0: [114 183 111 149 118 100 153  96 114 151 118]
1: [112 186 109 150 120 102 152 100 108 153 119]
2: [107 110  95 159 110 152  92 198  95 159 102]
3: [118 177 103 150 123 105 144 107 103 152 122]
4: [146  54  93  92 208 107 160 164  87  94 148]
5: [156 116 164 137 143 123  99  90 164 133 154]
6: [132 120 151  97  92 161 113 148 154  96 130]
7: [121 133 115 125 150 107 158 113 113 130 125]
8: [149 136 118 108 120 123 134 145 115 106 150]
9: [115 171 122 143 127 105 155  92 121 148 115]
10: [147  46  94  86 201 110 161 173  86  87 148]
11: [113 180 113 147 120 104 154  98 112 150 116]
12: [131 114 165 101  90 167 108 143 170  99 130]
13: [141  64 115  89 163 125 147 169 114  88 145]
14: [139 130 152 138 136 118 122  96 150 135 139]
15: [147 111 165 135 141 124 111  96 163 129 147]
16: [114 113 154 130  98 169  97 139 158 130 107]
17: [125 117 162 116  91 167 101 139 166 112 122]
18: [145  47  93  84 198 112 161 176  87  84 150]
19: [147 110 160 133 145 127 111  97 160 130 145]
20: [148  56  96  96 204 105 156 159  90  99 151]
21: [113 181 117 147 118  99 154  93 114 151 117]
22: [130 117 164 109  88 166 101 139 167 103 127]
23: [101 139 126 126 142 117 167 101 125 132 104]
24: [143  77 103 123 189 113 132 145 100 124 141]
25: [145  66 117  94 159 124 143 169 114  91 144]
26: [119 156 121 147 117 117 131 117 122 152 117]
27: [164 134 137 120 104 100 123 136 138 124 166]
28: [128 119 164 112  90 165 101 140 170 110 125]
29: [133  99 145 107 120 152 116 148 146 104 128]
30: [130 115 163 108  90 168 103 140 170 105 127]
31: [110 127 102 155 113 140 108 170 103 157 106]
32: [113 157 115 149 120 115 136 119 116 151 113]
33: [113 167 124 139 129 104 157  91 126 142 114]
34: [121  97 109 144 161 140 109 148 106 141 120]
35: [114 187 108 150 117 102 153 100 108 150 116]
36: [159 124 113  93 119 130 129 165 112  94 160]
37: [146  46  93  86 200 113 165 176  87  84 147]
38: [133 146  85 144 142 113 122 142  89 146 134]
39: [119 157 133 132 118 120 141 105 134 136 119]
40: [124 165 125 146 126 107 138  94 127 146 127]
41: [133 115 163 104  91 167 107 143 170 101 128]
42: [143 116 152  96  96 154 115 148 155  93 141]
43: [105 152 129 129 137 112 160  96 127 140 110]
44: [172 129 127 104 105 116 116 158 126 106 173]
45: [118 127 116 122 152 109 160 115 116 126 120]
46: [130 118 163 112  89 165 102 141 169 108 126]
47: [132 117 163 103  90 167 106 141 170 102 126]
48: [128 116 165 110  90 168 103 140 168 109 128]
49: [113 177 116 146 124 104 153  95 116 149 116]
50: [112 190 105 154 119 105 153 102 106 152 116]
51: [133 104 160 119 133 139 122 113 161 115 135]
52: [119 115 103 161  96 149  79 194 104 162 111]
53: [111 139 137 126 125 126 146 108 138 129 112]
54: [113 187 110 149 120 103 152  98 110 153 118]
55: [123 138 115 128 147 105 156 110 114 132 126]
56: [136 117 164 120 103 154 100 127 167 115 131]
57: [153 114 162 137 141 124 103  90 165 133 152]
58: [123 117 144 123  97 162 103 157 145 121 118]
59: [114 181 118 146 121 102 153  94 117 151 120]
60: [148 114 164 127 128 135 104 107 166 123 148]
61: [117 168 125 141 113 120 139 108 126 142 119]
62: [145 114 163 133 129 135 103 104 166 129 142]
63: [127 153 123 128 125 111 148 110 120 130 126]
64: [137  82 100 102 172 109 158 156  97 101 138]
65: [149 112 165 132 142 125 109  96 163 128 148]
66: [112 186 110 147 119 104 151  99 109 154 119]
67: [147  46  94  85 197 109 160 175  88  85 149]
68: [118 162 130 132 112 118 144 108 128 133 121]
69: [188 132 141 119  91  95 106 149 142 122 190]
70: [130 112 164  99  91 168 110 142 168  95 129]
71: [113 113 112 165 144 152  92 143 114 158 108]
72: [115 174 122 145 125 103 152  91 122 149 118]
73: [137  71  95 114 183 117 139 168  87 116 137]
74: [135 117 151  94  95 161 117 151 154  90 133]
75: [107 155 126 135 134 109 161  93 128 140 109]
76: [113 168 124 139 129 106 156  91 124 145 115]
77: [123 132 119 124 141 107 158 117 118 128 125]
78: [111 163 124 138 131 106 157  93 123 145 116]
79: [132 110 165  92  93 169 116 146 166  88 132]
80: [114 173 121 142 127 104 154  91 122 148 116]
81: [114 182 114 148 120 103 152  96 114 152 118]
82: [114 164 124 139 130 106 157  91 121 142 112]
83: [122 114 127 147 130 153  94 142 129 141 120]
84: [115 170 122 141 126 104 155  90 123 145 118]
85: [123 152 135 138 131 111 141  91 135 140 126]
86: [131 115 164 105  90 167 105 140 169 102 126]
87: [132 109 163  90  94 168 118 148 165  83 132]
88: [128 115 113 162  95 149  69 190 114 159 119]
89: [155 115 163 136 140 123 105  91 165 134 153]
90: [135 151  89 148 137 112 119 138  87 147 136]
91: [115 156 131 140 119 121 139 105 132 143 114]
92: [132 114 162  99  92 166 110 144 168  94 131]
93: [119 161 131 136 115 120 139 104 131 141 119]
94: [138  86  99 108 182 107 158 145  94 108 141]
95: [116 161 123 142 128 109 147  99 124 144 120]
96: [110 164 124 139 131 106 158  93 126 142 113]
97: [112 171 122 141 127 105 156  94 122 146 116]
98: [114 111 128 150 130 158  96 142 128 143 110]
99: [109 163 124 138 132 107 158  93 127 142 112]
100: [145  49  92  90 206 109 160 167  86  89 150]
101: [113 114 112 146 103 154  95 184 115 143 108]
102: [122 117 113 166 145 147  87 138 113 164 116]
103: [140 112 150  89 101 159 119 152 150  85 140]
104: [129 117 163 110  91 164 103 141 167 110 125]

[120 116 116 167 145 145  86 138 114 163 116] --> 102 71
[184 134 136 115  98 101 108 151 138 114 180] --> 69 44
[103 133 131 142 107 147 121 136 131 144 103] --> 98 83
[128 116 126 151  92 154  76 175 131 149 120] --> 88 101
[103 141 128 127 142 116 165  99 125 132 104] --> 23 43
[113 115 115 162 145 152  90 142 113 159 109] --> 71 102
[133 129 150 137 137 119 125  98 149 132 135] --> 14 19
[138  79 102  99 177 108 159 155  98 100 141] --> 64 94
[118 142 138 132 138 115 145  95 137 138 122] --> 85 53
[115 115 103 162 101 148  80 193 105 161 110] --> 52 2
[109 109 115 163 144 155  94 143 112 156 104] --> 71 102
[116 169 124 142 110 120 138 107 124 141 119] --> 61 93
[118 114 104 161  99 151  77 193 105 163 113] --> 52 88
[124 115 146 123  93 162  99 155 148 118 120] --> 58 17
[187 133 139 116  92  96 106 150 143 118 185] --> 69 27
[142  90 101 112 185 104 153 138  96 114 143] --> 94 64
[157 105 108  92 139 125 135 164 105  94 160] --> 36 8
[137 118 165 117 104 155 104 129 167 114 132] --> 56 104
[151 139 120 110 116 119 131 145 119 112 153] --> 8 36
[141 112 148 141 131 133 100 122 148 138 138] --> 62 60
[150  61  98 106 205  99 150 151  92 108 153] --> 20 4
[141 129 153 136 136 119 120  94 152 137 141] --> 14 19
[131 119 163 125 105 155 100 126 163 122 127] --> 56 17
[141  74 102 121 189 112 133 148  98 122 142] --> 24 73
[142 135 148 140 135 120 120  96 149 138 141] --> 14 19
[116 114 157 127  97 168  97 139 161 126 110] --> 16 17
[127 150 114 138 145 100 150 106 112 141 128] --> 55 7
[118 135 123 118 134 120 156 118 122 122 120] --> 77 45
[114 113 116 164 144 152  90 141 113 158 110] --> 71 102
[126 113 145 119  95 164 102 156 149 117 120] --> 58 17
[147 133 119 105 122 125 135 146 117 104 149] --> 8 36
[169 129 122 102 109 119 121 160 122 100 170] --> 44 36
[122 176 108 150 125 106 143 105 106 152 125] --> 3 1
[135 102 145 107 121 147 113 143 146 108 132] --> 29 42
[148 112 161 125 129 136 106 104 165 120 146] --> 60 62
[152 132 125 107 117 116 133 142 124 112 154] --> 8 27
[ 87 121 147 134  98 160 128 137 147 138  87] --> 16 58
[104 110  88 159 110 152  94 198  90 160  99] --> 2 52
[127 119 116 138 135 146 104 149 113 134 126] --> 83 98
[109 130 135 114 129 130 154 114 138 117 110] --> 53 23
[121 157 132 139 129 110 146  94 132 141 123] --> 85 95
[150 137 153 140 136 117 110  88 153 139 149] --> 14 89
[103 105 116 159 141 157  99 144 114 154  97] --> 71 98
[116 151 136 129 117 123 142 103 137 134 118] --> 39 93
[118 115 105 160  97 150  76 192 109 162 114] --> 52 88
[ 95 109  81 158 120 152 106 200  80 155  93] --> 2 31
[111 134 138 120 128 130 150 110 137 123 111] --> 53 39
[113 111 114 164 144 153  89 142 114 159 107] --> 71 102
[130 142  87 142 142 113 125 140  88 144 129] --> 38 90
[102 106 145 137 108 172  99 147 148 135  94] --> 16 58
[145 114 149 145 129 130  93 118 150 140 143] --> 62 60
[124 164 115 123 115 115 152 119 115 126 129] --> 63 68
[110 110 115 162 144 153  91 144 113 157 106] --> 71 102
